128 stands for zero in the data rows.
Here are some points, each followed by its number:
[255  91 167 221  79 233 117  50 200 179 117 220  87  87  68 140 208 238
 101  93 122 198  78 189  83 103 172  40 224  27] 0
[108 188  92 119 158  99 171 111 126 129 157 132 182 163 118 129 178 195
  78 119 119 156 137 158 165 134 107  99 136  76] 1
[141 110 110 101 122  91 130 127 148 121 143 153  93 163 112 135 156 113
 144 147 108  99 104 121 115 127 128 121 135 121] 2
[116 174 113 127 160 109 163 106 118 124 153 137 170 150 115 129 166 178
  89 114 124 155 133 160 165 125 106 100 127  86] 3
[  0 255 100 192 179 164 144 105  63 135  62  71 255  64 161  55 171 255
 103  94 158 191 119 229 204 133 141 149 133 137] 4
[141 118 114  89 131  83 130 124 155 116 150 158  81 178 100 146 168 107
 144 145 106  93  97 113 116 124 119 114 141 122] 5
[107 140 124 148 124 165 123 146 115 139  83 121 133  92 145 123  98 132
 148 118 135 121 111 124 136 123 131 130 142 160] 6
[ 93 167  81  88 127 101 135 145 143 113 114 112 103 160 127 134 128 133
 158 123 110  86 102  91 141 144 102 127 153 142] 7
[102 137 118 154 109 181 122 152 102 139  65 124 139  83 155 121  94 139
 156 114 136 121 101 130 143 122 132 123 149 171] 8
[139 143 104 110 106 133 131 132 151 127 127 111 122 144 132 122 124 138
 134 119 115 120 146  93 123 143 134 126 142 105] 9
[110 140 142  97 176  77 136 110 133 119 160 135 109 165 106 142 134 101
 118 130 127 127 124 120 147 120  87 130 122 126] 10
[185 101 176 146 130 156 133 117 154 152 152 130 124 112 125 161  76  85
  94 102 152 158 161 101 122 128 110 115 117 112] 11
[138 124 119  92 132  90 129 125 149 116 144 156  83 170 104 143 153 105
 141 138 109  95 105 108 123 126 114 116 140 124] 12
[ 96 167  73  87 126  99 142 139 149 118 130 124 111 158 128 134 133 141
 143 130 114  91 108  94 135 140 108 128 153 146] 13
[105 124  84 113  81 139 122 182 113 122 118  66 165 107 179 122  63  94
 145 144 130 104 183  71 109 161 159 173  83 162] 14
[101 139 109 137 126 138 140 139  96 129 111 150 162 120 141 120 145 157
 126 128 126 134 113 163 144 123 142 111 144 141] 15
[137 194 107 100 143 131 138 121 181 135 121 105 107 153 112 161  92 123
 121  88 126 112 133  52 149 142  74 109 153 112] 16
[102 146 160  52 231   0 135  80 147  78 194 120  84 203  72 129 158  76
 100 132 124 123 120 105 153 132  46 172  98 101] 17
[155  59 229 166 185 177 105 129  94 145  75 197  66  84 102 160  73  29
 162 128 155 116  64 164 135  75  87 104 123 206] 18
[114 128 125 147 120 167 119 147 113 139  87 122 132  89 143 124  99 129
 144 125 136 124 111 128 129 125 130 128 140 162] 19
[154  82 162 145 108 124  97 117 113 121 156 106 135 104 139 106 134 120
 118 149 135 157 172 148  92 130 173 171  90 117] 20
[148 102 116 140  98 162 129 155 119 138 107 132 137 109 146 130 108 119
 140 131 127 118 130 122 116 130 150 119 127 140] 21
New points follow, each followed by the numbers of its three nearest points above by angle, nearest first.
[114 128  87 118  79 142 128 187 113 123 114  73 159 111 174 122  73 103
 151 143 127 101 175  79 118 161 162 160  85 155] ~ 14 21 19
[153  93 155 128 117 141 113 135 142 128 108 135  83 119 121 139 101  78
 153 130 133 103 115  99 103 121 125 128 129 146] ~ 18 21 11
[197  98 206 155 148 165 136 107 151 161 146 138 118 110 118 164  62  68
  89  92 154 175 160 109 131 112  87 101 114 109] ~ 11 18 0
[153  86 157 145 107 122  96 119 113 117 155 104 134 104 146 102 133 124
 122 148 131 152 173 146  95 132 172 171  87 119] ~ 20 14 11
[216 158 106 138  85 200 171 135 180 162 161  74 203 107 158 169  38 147
  38  76 146 181 249  53 150 164 100  94 107  49] ~ 11 9 16
[108 123  90 114  84 145 123 186 115 121 115  76 153 114 178 123  65  88
 147 146 129 102 173  78 116 159 155 163  91 167] ~ 14 21 19
[101 142 112 143 133 139 135 133  99 126 103 142 149 116 134 115 146 157
 130 130 124 133 110 162 144 125 138 120 142 143] ~ 15 4 8
[  0 255  95 197 188 168 144 104  51 122  51  63 255  50 163  38 185 255
 111 105 161 188 104 251 210 128 149 159 144 133] ~ 4 15 3
[103 141 121 132 130 134 133 131 107 131 115 139 138 120 131 122 138 142
 131 130 126 132 114 147 140 124 133 123 139 142] ~ 15 4 8
[127  99 173 142 147 148 112 128 116 137 102 155  97 107 118 137 104  89
 145 131 140 123  94 137 128 110 117 128 132 166] ~ 18 19 6
